In the data rows, the value 128 means zero.
What is the hidden score of each row? Scores go from 0 to 20, and 10 is about the middle. The score is a weighted sum of the row's numbers plus the product of two more (or one squared), each taken from its middle value.
[145  56 201 158 148 153  65 145 117 107  66  67  60 153 156 136  99 123
  71  91 137 126 121 143]: 4
[150 173 143 143 131 141 163 115  54 113 134  67 115 210 116 146 128 103
 139  89 142 115 161 156]: 10
[161 157 108 128 140 135 108 177  87 166 142 154 164 162 116 126 139  88
 132 147 141  90 121  62]: 11
[119  82 132 213  96 151 177 100 195 180 127 124 152 134 159 160 121  59
 114 144 173 195 144  94]: 15
[129  48  17 155 131 161 106 117  92 174 151 156 162 152 125  78 105  98
 102 145 157 189 139  62]: 12
[121  98 124 122 163 184 185  67 109  57 135 132  94 136  58 122 103 121
 144  50 161 104 162 109]: 13
[118 168 153  76 159 147 133  99 107 118 147  80 145 184 132 115 164 106
 126 151 163  77 103 107]: 5
[ 71 182 151 113 189 109 100  59 165 108  96 133  93  96 135 137  81 127
 178 120 178 148 107 100]: 15
[149 112 140 136 125 177  98 138 161  91 153 158 107 134 165 123 102 104
 137  46 104 152 128  90]: 10
[120 167 255 156 125 139 165  81  83 107 155 121 182  92  82 134 113 104
 138 113  94 113  99 118]: 12
[106  69 119  70 108  94  61 136 162 198 145 142  96 105  79  50 129 158
  92 137  65 156 185 138]: 4
[121 104 121 159  71 111 101  88 151 145  94  93  96 170 117 132 117 104
 134 115 131 171 102  98]: 13
[139 137 158 140 133 189 194 153 138  67 143 232 174  31  74  60 139 148
 108 130 133  84 110 129]: 18
[ 73 168 183 126 197 209 100 101 153  36 162  88  64 119 155 130  98 109
 218  88 129  96  45  73]: 10
[116 159  92 105 129 141 121 173 169  99  69 115  94 122 150 135 114 134
  91  94 162 159  91 169]: 10
[155 159 162 173 122  88 168 161 127 111 122 128 176 128  53 162 203  74
 119 169  78 117 166 188]: 15
[187 171  99 116 192 109 142 146  63 138 101 129 193 126 117 151 107 107
 152 131  60 142 145 142]: 10
[136 150 117  94 117 167 170 151 145 175 140  73 109 100 122  89 115 124
 102 140 158 102 162 132]: 12
[ 98 106 128 121 171  97 173 138 140 135 114  52 188 130  78  93 181 131
 180 148 113 116 193 130]: 6
[203  68  94 124 179  22 159 176  57 159 153  99 183 229 116  69 188  71
  94 172  62 140 159 107]: 12
[156 120 121 198 127 159 158  68 123  93 187 189 139 120 147  90 185 114
 137 112  99 168 129 212]: 15
[139 180 126  95 173  64  85 180 133 160  11  87  59 176 120 167 196 125
 123 164 173 112 127 137]: 14
[167 154 130 149 155  70 145 155 142 171 141  64 151 116 134 123 144 132
 137 124 116 137 107 113]: 7
[ 98 164 177 135 210 129 156  94  97 103 153  97 177  93  86  81 173 106
 123  91 109 123 112  89]: 10
[ 38  89 196  47 196 133 109 152 105 145 195 100  81 132  86  31  83 114
 164 168 130 125 130 114]: 7
[112 174 185 151 178  59 145 101 132  70  75  48 126 113 119 125 134 131
 153 154 108 188 114  77]: 14
[120 184 195 154 147 134 141 122 111 115 101  98 124 106 106 126 105 159
 191 112 104 129 119 167]: 11
[ 60 133 133 163 135 120 168 147 114  59 109 135  89 169  59 101 116 140
 176  52 141 105 156 113]: 16
[167 117 117  98 183 119  91 113  39 140 132 136 130 110 136  86 107 121
  84 175 131 146 126 112]: 10
[134 159 151 118 110  94 133 112  94 136 160  58 145 138 102  85 132 164
 116 143 128 114 125  78]: 8
[133 148 144  97 168 133  92 109 146 171 184 176 127  28 143  96 110 124
 157 130 106 159 143 152]: 10
[ 94 181 225 104 139  59 124 125 100 144 120  94  93 136 196 165 115  99
  91 208  89 151  95  99]: 9
[ 97 170 192 123 102  87  25 104 103 162 103 149 153 103 158 143 160 138
 103 183  42 143 105 100]: 10
[ 97 167 108 126 218  55 110 170 177 127 151 140 136 125 165 157 158 142
 116 172  67 116 144 126]: 8
[141 151 150 101 138 110 105 157  98  79  48 118 181 135 114 108 166 127
 161 129 125 101  95 155]: 9
[148 154 106 102 136  95 137 187 108 214 162 160 183 101 147 117 243 151
 109 164 155 102 109  99]: 11
[139 186 191 165 124  62 111 107  62  89 109 177 146 102  98 190 157  81
  53 191  67 171  92 145]: 13
[ 82 142  77 112 158 128 144 153 193 138  83 150  50 140 161 145 145 205
 158 166 141 153 124 144]: 12
[ 85 176 208  75 129 162 148  70 146  91 120  69 172 101  89 123 140 108
 205  90 163  93 154 165]: 10
[153 106 147 123 110 135  30 134  99 133  63 109 143 163 103 131 178 140
 145 106 160  73 210 163]: 7
[141 155 192 151 177 124 134  29 118 199  97 135 121  86 140 117 133 106
 121  83 159 136 164 150]: 10
[ 65 114  97 128 133 124 104 188 156 120 106 132 127 151 117 169 138 113
 135  95 106  85 179  86]: 9
[122 172 116 164 166 142 182 155 143 154  86  92 156 127 117 114 115 151
 102 191 137 139 110  80]: 11
[111 134  99 147 180 211 156  94 118 150 154 134 114  84 126  91  85 112
 163 122 145 111 101  73]: 13
[ 84  88  92 121 190 134 142 113 116 102 255 149 145 154 167  46 100  68
 199  79 140 200 123  54]: 14
[115 141 118 144  93 155 201  96 121 113  88 144 165  66 129 166 121 177
 119 151  89 172  97 148]: 10
[127 157 152  73 158 113  89 163 123  72 140  82  27 131 170 101 100 104
 175 178 124 153  91  62]: 13
[168 134 141  72 104 128 170  62  72 133 168 121 189  83 119 111 111 103
 145  96 149 130 200 155]: 8
[ 95 145 117  90 103 148  62  98  91 177 137 166 174  88 137  73  70 163
 129 141 147 144 130  86]: 11
[ 82  70  93  70  85 129  71 134 109 200 151  86 157  95 138 111  71 103
 149  87  95 134 214  83]: 6
[124 171 136 131  57 150 137 102 144 103 107 106 130  73  74 108 171 113
 165  89  77 167 162 189]: 13
[101  79 138 161  72 152 145  73  97 117 174 204 127 137 168 119  99 103
 113  94 135 179  98 101]: 15
[187 229 173 140 146  87 166 113  78 119  58 127 201 142  76 139 123 137
 116 153 127 118 125 119]: 13
[184 106 155 145  87 126 151  74 118  36 105 137 191 153 195 179 153  83
 117 163  79 124  95 103]: 7
[ 27  22 135  45 121 130 162 164 139  85 212  80 113 146 163  92 137 140
 152  94  76 110 145  93]: 2
[147 142 134 178 118  84 142 152  58 119 101  97  65 187 105 178 174 101
  69 169  60 107 179 138]: 9
[116 111  82  69 122 104  77 118 187 119 172  92 201 126 134 113  96 119
 144 168 106 161  92  81]: 4
[147 198  80  98 188  78 149 155  89 132  77 116 189 132  89 179 178 117
 102 153  57  65 182 149]: 9
[158 153 124  89 110 176 157 148 130 123  82 103 135 108 114 139 128 145
 125 184 135 105 153 175]: 11
[203 124 126 171  97 173 142 120 149  94 115 114 166 155  89 174 161 131
  52 135  43 106  99 138]: 2
[ 90  60  80 120 114 172 158 149 192 100 183 182 133 154 139  91  81  72
 102 129 181 148  84  90]: 9
[150 164  55 110  81  73 138 148 191 151 145 144 177  42 119 154 142 192
 127 173  89 136 164 195]: 9
[214 128 165 120 141  66 148 114  64 132  98  64  86 167 140  93 115 153
 103 142 145 193 122 196]: 7
[ 69  52 183 164 110  80 225 194 121  94 145  47 109 158  68 112 129 161
  77 107 134 114 127  94]: 9
[ 82  54  35 104 114 115  88 163 123 161 101 131  85 135 161 132 195 142
 114 144  96 160 177 193]: 7
[ 62 172 150  98 177 164  58 120 187 149  94 182  65  67 135 140 100 156
 138  72 117  80 122 150]: 10
[ 23 149 147 154 145 121 171 170 136  36  77 107  81 156 129 154 124 106
 163  83 129 142  80  64]: 13
[ 87 181 190 153 116 153 100  89 111 143 125 166 160 132 115 127 184 171
 127 116 116 124 101 172]: 9
[116 116  91  95 122 154 163  88 110 134 102 133 139  93 134 118 119 167
 116 120 102 108 130 124]: 8
[ 64  86 120 104 102 156 175 159 128 117 120 112  84 201 110 145  81  98
 184 120 189 130 116  86]: 12
[127  91  37 121  64 110 157 103 133 201 163 162 129 144 141 125 163 109
  98  76 128 119 207 137]: 14
[ 96 150 148 135 171  74 118 212 103 121 180  83 147 207 153 188 148  64
 100 139 125  79 138  51]: 5
[141 116  56 109 139  84 128  99 176 180 174 109 120 118 148 187 164 132
 128 112  47 133 133  85]: 8
[130  64  65 150 149 157 114 154 162 163 102  87  55 183 164 111  90 174
  62 102 171 155 115 130]: 3
[131 161 118 120  89 116  77 109 156 127 127  96  85 158 173 121 125 116
 168 144 148 112 113 103]: 11
[184 150 132 156 109 180 200 138 103  57 131 156 228  74  78 192 152  88
 104 173  75  78  89 135]: 9
[189  79 150 169 118 104 141 255 121  85 137 166 134 205 136 136 170  63
  54 156 112  79 122 147]: 6
[185 177 213 130 143 135 220  86 119  78 117  63 166 119 103 169 137  80
 116 102 132  94 218 174]: 13
[111  31 143 128 183 198 131 139  25 140 138 136  64 133 101  49 117 151
 117 121 163 155 125 159]: 10
[132 111  80 154 179 204  76 100 116 160  99 143 139 142  84  75 138 106
 169  87 163 102 178 124]: 10
[161 159  72 139  56 108  93  40 117 135  58 115 153  75 162 202 121 129
 102  82 165 107 177 209]: 10
[127  75  63 120  85 142  71 217 146 195 106 138 123 152 152 195 154  53
  77 131 188 103 217 154]: 10
[102 101 101 134 165 162 255 203 125  83 177 119 124 197   4 101 137 138
 127  58 107  56 123 107]: 9
[127  79 107  83 129 215  77 162 160 171 110 137  40 146 162 137 145 183
 127 136 137  69 108 151]: 1
[ 75 105  52 109 184 149  85 148 142 111 106 126 120 140 177 108 112 167
 185 130 146 166 145 119]: 8
[157 214 170 155  83 129 168 120 113 125 200 155 144 130 158 126 137 126
 154 172 129 116  52 116]: 11
[153  66  98 109 169  79 141 184 114  52 143 113  88 201 119 172 163 122
 114 165  71 131 101 145]: 7
[122  92 151 148   7 111 104 131 113 145 112 170  91 150  96 198  83 144
 103 122  89 192  78 193]: 13
[105 112  94 113 108 160 108 131 106 144 144 179  81  89 137 106  39 223
 124  70 116 160 142 164]: 10
[143 178 105 104 146 159 139  94 103 172 149 156 150  29 137 128  66 132
 178 191 131 115  79  84]: 15
[135 182  56 153 199 130 105  89 142 176 137 159 176  94 140  82  57 140
 172 181 152 216 125  79]: 15
[164 215 101 118 142  63 107 100 173 215 103  71 103 120 149 132 114 172
 100 124 181 152 181 156]: 5
[127 118 126 129 114 136 119 100 118  43 167 179 153 127 193 106 210  65
 183 148 103  93 114 167]: 10
[103 126  97  52 110 146 176 160 132 149 188 105 107  99 139 105  83 150
 159 101 118  89 142 114]: 8
[152 103  93 121 115 187 178  48 145 175  90 158 133 121 124  86  97 123
 159 119 204 134 137 136]: 14
[160 143 200 152 169  79 120 109  95 211 122 105 121  76  88  38 180 156
 102 184 112 132 178 175]: 5
[109 125 158 120 174 133  96 143 220  93 134 156  44 113 128 168  41 159
 126 100 116 142  86 166]: 8
[101 120 134  65  91 147 138  82 124 161 200  76 114 136 148  96 126  76
 162 119 150  83 190  98]: 9
[ 98 210 154  67  76  25  57 132 184 156 135  86 195 146  92 148 202  66
 192 189 120  75 164 113]: 11
[133 191  97 133 181 114 130  93 170  88 101 169 149  96 143 118 103 156
 119 142 139 171  99 100]: 13
[ 81  73 162 135 107 163 125  67 145  95 114 146  97  71 139 163 175 151
  67 126 113 147 196 215]: 9
[112 124 103 129 105 138 194 146 163 125 129  97  76 116 152 120 127 178
 125  84 161 157 107 146]: 10
[143 119 126  95 128 155 155 187 138 103 118 168 112 111 108 125  73 125
  48 152 168 104 139 107]: 12
[119 120 127 126  57 177 109  84 119 133 174 162 142 105 194 169  83 129
 156 104 139 125 131 102]: 8
[135 119 102 146 145 144 153 108 152 147 135 111 108 112 118 123 141 159
 150  81 109 112 182 145]: 8
[117 178 142 148  85 133 117  57 127 129  67  98 145 147 118 194  83 170
  98 101 171  81 135 157]: 7
[102 156 130  60 135  74  66 161 128 136 155  62  70 175 106 122 106 160
  81 135 125  92  94  82]: 4
[ 62 136 150 130 169  72 164 152 173 137 169  60  84 104 153  97  17 155
 166 128 176 217 115  80]: 12
[107  96 171 103  94 153 112 182  71 125 135 161 170 168  99 146 146 104
  61 179 180  90 130 124]: 5
[177  40 149 158  49 152  84 109  50 127  71 126 123 168 154 142 105 122
 118 189 154 171 158 138]: 12
[120 106 122 127  75 151  87 128 163 148  68 120  78 130 138 168 150 144
 187  98 106 134 145 121]: 12
[155 125 121 147  84 119  90 130 152 154  98  69 208 217 140 118 181 108
 159 118 130  47 172  82]: 6
[166 128  75 150 116 126 138  87 179 132 109 117  54  84 139 121 123 170
 159 131 119 145 145 134]: 14
[169 126 129 161  37 155 140  75  98 117 103 195 118  87 172 170 112 147
 142 174 125 194 130 233]: 15
[119 214 168 161  87  74 184  68 179  82 100 128 172  64 107 212 206 116
 162 135  88 142 121 214]: 16
[129  86 112 110  94 106  66 225 119  68 117 155 180 145 123 152 189  42
 118 178  90 172 132 165]: 9
[107 133 127  95 181 159 147 111  56 108 158 161 126  60 139  74  85 149
 155 131 133 201 110 149]: 13
[ 33 111 110  67 135 133 132  97 132  87 170  99 103  98 131 114  75 165
 143  84 123 119 114 100]: 6
[118 230 139 153 163  59 118 147 192 104  84  86 226 145  93 189 165  82
 129 167  93 116 111  52]: 12
[224 147 109 161 124  11 166 161  73 155  88  98 153 169  94 113 169 157
  42 174 100 136 148 188]: 12
[122 197 159 103 216 161 224 117  68 104 179 114 181  53 128 144 107 136
 144 169 157 105  69 155]: 18
[121 145 120 128 153 144 135 143 138 156  75  71  77 161  99 147  97 130
 120 153 203 102 124 106]: 13
[177 173 175 126 175  83 123 162  48 126 167  85 133 172 108  92 116  58
  58 125  90 105 104  64]: 9
[167  58 108 100  97 153  93  91 157 127 122 106  99 101 134 162 116 119
  59  84 144 153 154 186]: 5
[ 78 140 114 117 133 192 166 172 118 106 146 170 119  87 157 164  83 146
 119 183 147 157  87 118]: 7
[ 59  99 129 111  95 126 139 131 186 128 118 106  96 100 143 189  42 164
 140  81 222 137 118 117]: 13
[185 134 128 118 138  71 119 222 133 158 155 118 113 164 128 155 161  92
  95 171  19 113 132 102]: 8
[166 171  94 122 159 125 123 134 136 134  48 171 136 118  99 206 225 124
 121 151  40  89 142 164]: 10
[174 191 165 150 156  57 117 131 156 100 151 106 182 106 119 128 154  89
 120 194  94 125 102 145]: 10
[136 143 184  87 147 109  82 109 148 127  97  58  89 159 196  98 108 136
 174 141 192 146 109 123]: 6
[159 169 194 117 156 133  94 117 210  86 103 160 102 113 107 115 109 199
 149 140 144 158  36 135]: 7
[145  95  91 121 122 148  93 125  87 153 155 161  79 158 154 117 138 167
 145 143 103 123 138 173]: 12
[126 173  99 163  73 111  80  81 194 127  88 192 107 127 124 174 144 127
  97 159 117 122 167 150]: 17
[145 155 155 175 178  71  83 160 175 111  83 106 170 150 165 205 233  46
  61 114 110 120 153 169]: 9
[177 119 114 147 119 182 176 127 105  44 127 136 101 155 115 136 222  64
 135 121 122 134  84 125]: 11
[125  94  40 126  82 153  84 107 171 125 104 208 183  88 199 164 117 146
 112 104 142 157 101 121]: 7
[136 119 111  88 225 126  63 118 168 120  97 155 126 128 130 126 139 150
 180 108 126 116  98 126]: 5
[ 88 100  65 157 119 174 113 146 214 143  97 145  84 126 166 185 120 123
 143  45 137  82 148 129]: 8
[ 23  97 165 119 175 180  78  98 187 148 111 147 144  67  82 104 139 194
 124 105  93 113  39 111]: 3
[170 135 136 151 147 139 110 115  88 124  72 208  89 146 146 107  94 147
  96 146 145 140 127 162]: 16
[144  32  89 116  37 140 167 152 176  93 148 194 192  94 134 154 162 143
 130 115 106 154 112 158]: 9
[116 126 104 169  83 101 140 116 151 121 151  92 184 122 111  61 155  62
 137  54 108 155 206  78]: 11
[138 118 156 115  90 115 148 126  44 160 130  32 104 173 127  96  68 121
 136 124 161 147 182 111]: 11
[152 161 116  80 140 150 135 109  74 153 147 112 144 100 176 118  88 155
 122 177 196 182  89 176]: 9
[ 67 104 103 165 168  65 119 153  93 131 196 127 175 133 116  93 138  67
 161 137  76 200 142  99]: 15
[112  86 133 112  62 189 159 117 108 104 213 199 123  54 141 109 117 161
 154 126 138 137 114 153]: 12
[135 106 183 135 127 122 153 140  97  94 177 139 135 220 102  32 133  73
  80 143 161 157 118 114]: 13
[140  43 122 144 109 148 173 203 161 142 162 145  64 152  96 105  95 129
  55  97 115 125 141  83]: 10
[141 121 172 214 126 135 150 181 118  61 167 148  76 168  86  92 194 146
  85 169  67 112  33 142]: 6
[ 91 118 110 113 110 158 122 122 144 126 215 134 179 100 102 138  86 148
 102 158 145  71  80  60]: 3
[128 139 183 125 125 109 136 148 124 114 110  41  90 118 184 203 102  86
  91 176  96 135  98 107]: 6
[173  75  91 100  96  59 108 221 143 170 119 133 126 155 123 123 169 130
  84 132 108 102 193 131]: 8
[101 175 125  89 125 138 102  50 103 123 116 141 189 101 125 167 110 140
 147 131 134 132 150 164]: 9
[110 105  84  83 105 143 101 110 141 153  91 143  61 139 173 119 124 180
 146  98 159 181 159 170]: 11
[206  32 206 164  42 114 138 152 133 131  88  89  96 194  73 129 153 156
  83 135 103 100  95 143]: 7
[141  69 170 179  97 145 142  81  90 131 164 204 138 102 109  66 110 155
 121 132 116 133 141 163]: 17
[125 100  88 232 167 103 183  89 136 131 185 128 182 113  93  36 159 119
 109 119 140 175 208 140]: 12
[120 117 121 123 152 155 138  87  77  94 174 155 107 108  91  64 103 160
 158 116 107 169 150 113]: 14
[145 131 139 121  77 123 113  99 159 182 177 121 169  88 168 143 125  83
 152 154  42 154  67  79]: 8
[103  89 163 141 157 201 115 166 131 154  89 166  87 141  90 121 126 147
 102 173 115  99 100 112]: 7
[125 124 170 163 111 153  77 118 130 137 111 159 159 131 145 157 145 113
 112  91 117 156 109 162]: 8
[ 73 125 167 112 139 201 135 114 146 132 125 149 187 120 129 102 153 160
 203 119 146  22 129 111]: 7
[ 58 128 182 132 162 118 180  70 122 165 192  99 240  96  97 119  85  91
 148 110 143 101 168 131]: 6
[116 130  81 120 145  96 102 135 121 164 109 108 107 179 124 155 118 183
 136 117 162 125 112 131]: 8
[177  79  97 139  55 120 119 115 128 159 167  95 143 113 152 137 143 138
  64 136  96 107 171 136]: 6
[152 203 110 151 138  58 130 132  64 156 203 153 169 151 121 126 135 130
 118 187  98 111  63  97]: 14
[ 98  97 143  92 133 153 156 147 115 150 134 103  99  47  85  81  68 175
 128 138 173 128 118 143]: 14
[144 123 139  95 105  78 106 119 120 111  85 114  95 110 178 186 118 148
 101 190 107 188 123 149]: 10
[ 96 252 150 126 153 104 202  88 192  35  92 183 180  51  92 178 133 162
 158 120 129 125  75 113]: 19
[198  93 101  95  74 125 134 123 119 106 132 122 158 122 130 127 147 152
 159 101  92 170 133 207]: 6
[165 163  77 148  95  89 127 136 152 191 173 168 140 152 157 158 167 153
 152 137  65  95 154  89]: 16
[ 93  50  92 117 139 161 104  98 196 121 116  81 110 187  94 158 127 137
 122  56 132 109  79  87]: 2
[100 127  63 123 160 112 239  98 116 123 151  81 152  99  99 123  92 124
 159 127 156 130 181 102]: 15
[112 128 126 170 141 140 126 179 155  93 102  93 129 242 102  88 208 121
  77 113 137 108  31 112]: 2
[164 162 146 175  69 114 151 129  96 139 157 107 147 131  62 148 114 106
  63 111 146 120 142 145]: 12
[ 83 173 115  77 148  99  94 109  79 152 149 177 154  54 153 129 114 119
 154 138  56 116 130 109]: 12
[156 103 115 146 213 193 226 123 140 157 123 106  67 152 131 140  42 116
 119  89 177 154 101 140]: 13
[135 176 152 140  86 124 114  82 136 125 123 123 130 123 102 163 123 139
 150 197 101 157  89 163]: 12
[140 133 105 155  89 139 133 143 140 127 127 130 121 135 157 130 177 116
 160  90 139 129 210 196]: 12
[181 139 100 202  90 184  71  47 167 189  57 142 121 119 120 138 125 136
 109 130 157 106 127 132]: 11
[142  58 140 137 141 202 130 165 120 120  87 125  28 122  70 149 109 169
 135 122 157 132  91 154]: 14
[149  74 127 143 129 106 118 153 131 129 162 134 111 177 158  62 191 129
  92  77 116 131 155 166]: 7
[116 112 130 126  82 140 191 150 193  89 154  47  99 133 148 140 105 143
 109  88 103 105  91  83]: 5
[134  86 175 137 150  90  75 115 128 133 143 141 160 143 160  79 106 127
 111 122 141 137 146  42]: 10
[114 130 119 162 170 170 171 156 129 119 205  78 120 212  78  29 152  71
 136  93 160  73  98  42]: 9
[171 174 189 155 150  69 193 197 137  78  43   0 104 210  69 110 181  61
  97 143 110 153 187 119]: 14
[116 113 120 179 133  83 154 113  84 126 160 153 105  51 120 110  73 168
  46 148  75 221 127 169]: 14
[133 147  84 118 175  96  85  99  94 206 106 133 145 120 103 123 131 178
 134 170  90 108 170 140]: 10
[106  89  97 138 161 129 132  74 119 119  93 142  15 143 109 136  93 114
 111  60 118 137 170 150]: 15
[224  96 140 151 172  75 178 169  71 125 131 162 189 139 117  68 140 161
  77 159  73 134 131 139]: 9
[140  98 129 161  76 129 132 194  63 155 133 126  90 140 156 111 115 180
 170 142 144 150 137 153]: 13
[195 157 140 128 159  60 175 187  65 126 134 255 216 167 144 168 161 108
 141 191  66 121 117 125]: 18
[142  94  54 119  23 114 141 104  70 170  91  81 167 125 139 141 133 123
 145 115 106 148 177 110]: 11
[199 180 177  96 188 129  64 177  61 183  73  89 111 114 134  59 165 100
 102 241 106 136 168 191]: 10
[115 145  88 167 119 173 149  97 128 116 140  69 125 163 118 106 140 127
 157  51 192 128  95 123]: 8
[130 182 153 122  58 211 126  60 108 152 146 157 211  74 202 153 123 109
 198 161 125  84  89 164]: 5
[211 131 115 172 128 103 153 172 114 131 152 123 144 199 118 193 135  88
  31  94 106  97 160 138]: 7
[140 115 144 136  74 148 129  95 149 129 116 160 179  77  99 163 150 108
 125 151 113 114 112 149]: 11
[113  74 206 216  75 134 128  91  66 116 166 126 143 131  95 103 140  88
  75  82 125 170 199 169]: 14
[161  98 105 209 167 169 153 185  73 138 132 212 131 131 158 158 174  79
  68 137 128  90 173 176]: 8
[124 109  73 133 112 120 166 141 150 138 178 161 166 151 142 108  86  81
 130  87 132 148 121  88]: 12
[108 160 207 139 172 194  98 103 145 120 116 144 103 119 110 141  78 145
 178 127 158 118  58 131]: 11
[109 148 116 159 168 123 223 115 120 107 127 138 111 115 127 174  79 155
 150  72 116 159 129 137]: 14
[159 103 132 130 155 154 137 191  57 144 147 174 106 168  76 119 120  79
 119  83 106  89 148  81]: 13
[ 91 122 164 172 146 219 172 185 112 129 176 127 177 166 136 118 134 119
 154 147 189  77  64  96]: 6
[157  93  90 179 138 107 116 108 146 134 128 117 113 123 138 107 101 125
 146 121 142 186 193 112]: 15
[110 124 151 200 150  84 169 167 140 108 121  87  90 146 127 149 112 147
  76 199 113 168  91  67]: 10
[163 107  58 181  93 153 146 143 134 114 100 137 149 132  90 124 122 116
 142 130 154 131 128  89]: 14
[170  71 108 152 152 106  59 146  71 131 174 157 118 145 150  17  95 131
  54 136 134 182 114 118]: 13
[132 121 112 166 131  88 159 171 140 137 157 192 103 150 159 130  94 153
 128 151  73 192  84  81]: 18
[167  91  90 182 165 174 215 113  86  93 140 129  88 144  95 131 119 133
  45  39 129 157  87 134]: 9
[ 73 194 189 133 193  99 154 174 174  74 106  92  58 149 139 207  94 120
 137 138 146 139  16  71]: 13
[ 79 165  98 119 138  89 114 105 141 143  58 126 162  80 108 138 131 175
 112 180 115 129 100  82]: 11
[163 178 189 126 118  34  81 164  56 118 127 115 152 192  75 174 221  46
  44 151  31  84 217 153]: 12
[ 98 140 114 111  85 178 155 116 189  85  95 201 187 123 105 146 198 154
 110 107 130  79 120 152]: 8
[104 134  94  51 148 163  89 113 176 200 128 166 111  71 117  91  69 207
 192 162 185 151  71 107]: 9
[110 101  87  81 162 147  70 141 118 160 145 164 130 126 156 117  87 192
 180 111 123 118 110  89]: 7
[198  92  88 106 111 126 203 144 139 117 125 150  60  87 175 144  38 226
 128 112 152 178  71 172]: 10
[ 97 122 187 156  55 154 123 119 114 162  92 101 130  93 166 132 101 196
 103 160 197 119 140 130]: 9
[ 67 158  78 131 166  91  76 127 211 204 117 107 126 144  54 108 110 116
 134  91 177 122 129 124]: 6
[147 113 113 123 147 137  72 142 148 146  21  90  86 138 140 185 225  94
 142 164 108  96 164 150]: 11
[185 120 164  85 189 141 108 160  80 141 118 112 170 107 124 184 142 103
  51 189 125  67 169 154]: 9
[ 72 100 124  56 102 167 193 113 154 111 201 130 139 126  80  90 126 105
 164  87 114 139 133 116]: 9
[113 161 132 154 160 170 139 135 127 112 168 129 151 179 110  66 181  91
 179 149 191 126 104  82]: 14
[148  97 155 132  67  87 137  93 120 102  80 106 127 135  82 143 162 172
  73 106 142  86  93 157]: 7
[ 96  76 120 190 104 177 186  93 147  78 166 181 148  78 163 129 124 111
 110  99 126 204 115 198]: 11
[158 152  73 112 180 137  83 128 135 181  81 101  74 123 164 144 111 130
  96 120 141 111 110 143]: 7
[ 91 169 193 121 133  81 218  51 150  67 169 128 138 126 143 146  66  98
 139 101 107 202 111  96]: 16
[169 151 157 144 164 110  54 146 154 181  96 144   8 115 150  94  89 151
 106 126 144 152 135 143]: 12
[159 112 182 143 150 131 115 196  55 129 117 167 115 176 145 121 153  26
 152 108 138  87 179 156]: 15
[188  82  59 165 129  66 139 162  68 125 110 167 172 250 168 212 225  86
  93 158  91  99 167 155]: 11
[120 114  93 169 157 111 136 148 140 125  63 104  68 161 125 119 144 153
 135 165 152 175 137 110]: 15
[ 58 122 143  61 173 126  95 111  94 113 143  83 157 119 151 127  82 131
 196 105 150  90 132  78]: 7
[111  81  84  76  43 137 184 122 143  46 201 130 165 139 101  94 175 149
 235 156  93 133  73 136]: 10
[160 139  26 146 113 159  93 161 109 180  87 185  77  54 152 159 116 184
 129 171 117 125 155 129]: 11
[159 124 146 135  84  78 106 176 106 164  78 165 197 109  84 150 204 136
 100 154  57  70 105 204]: 7
[126  74 129 171 151 187 148 178 175  90 144  81  90 189  63  80 161 140
 165 117 187  61 118 115]: 9
[ 62 124 100  38  98 123  78 121 153 114 153 168 149  83 209 184 107 137
 191 106 108  95 114  94]: 7
[118 114 153  86 130 175 133  99 155  88 168 149 114  69 166 103 178 125
 175 140  98 140  90 191]: 9
[116 185 167 124 119 116 127 132  84 125  96 136 135  59 113 112 120 199
  71  97  90  97 109 128]: 8
[142  85 113 127 185  91 103 163  97 143 181 146 134 111  60  15  74 160
  66 109 103 111 139  83]: 5
[161  59 126 131 167 145 198 179 155 109 142 202 158 135 129 133 153 143
 110 172  68 114  84 100]: 9
[113  32 107 134 119 150 136 148 137 104 129 140 146 173  92  67 125 145
 102 123 186 144 152 143]: 8
[171 206 104  95 117 105 101  80 132 112  58  90 116 157 157 185 166 194
 209 156 115  93 116 175]: 9
[165 114 151 121 141  99  89 136  63 157 158  84  84 162 160 109  55 138
 116 197 124 204 103  88]: 12
[104  99 113  84 114 184 142  96 178  92 130 121 115  83 137 115 111 109
 181 123 148 147 128 103]: 14
[113 174 157 128 147 101  89  88 131 125  96 110 129  78 130 134  47 151
 160 176 147 180 143 109]: 14
[157 121 129  68  70 116  68 127 119 162 189  94 123 112 123 135  72 135
 217 119  95 132 135 112]: 8
[102 139  96  86 120 188 110 105 187 131  54 179  95 104 136 199  80 102
 136 146 140 181 139 136]: 14
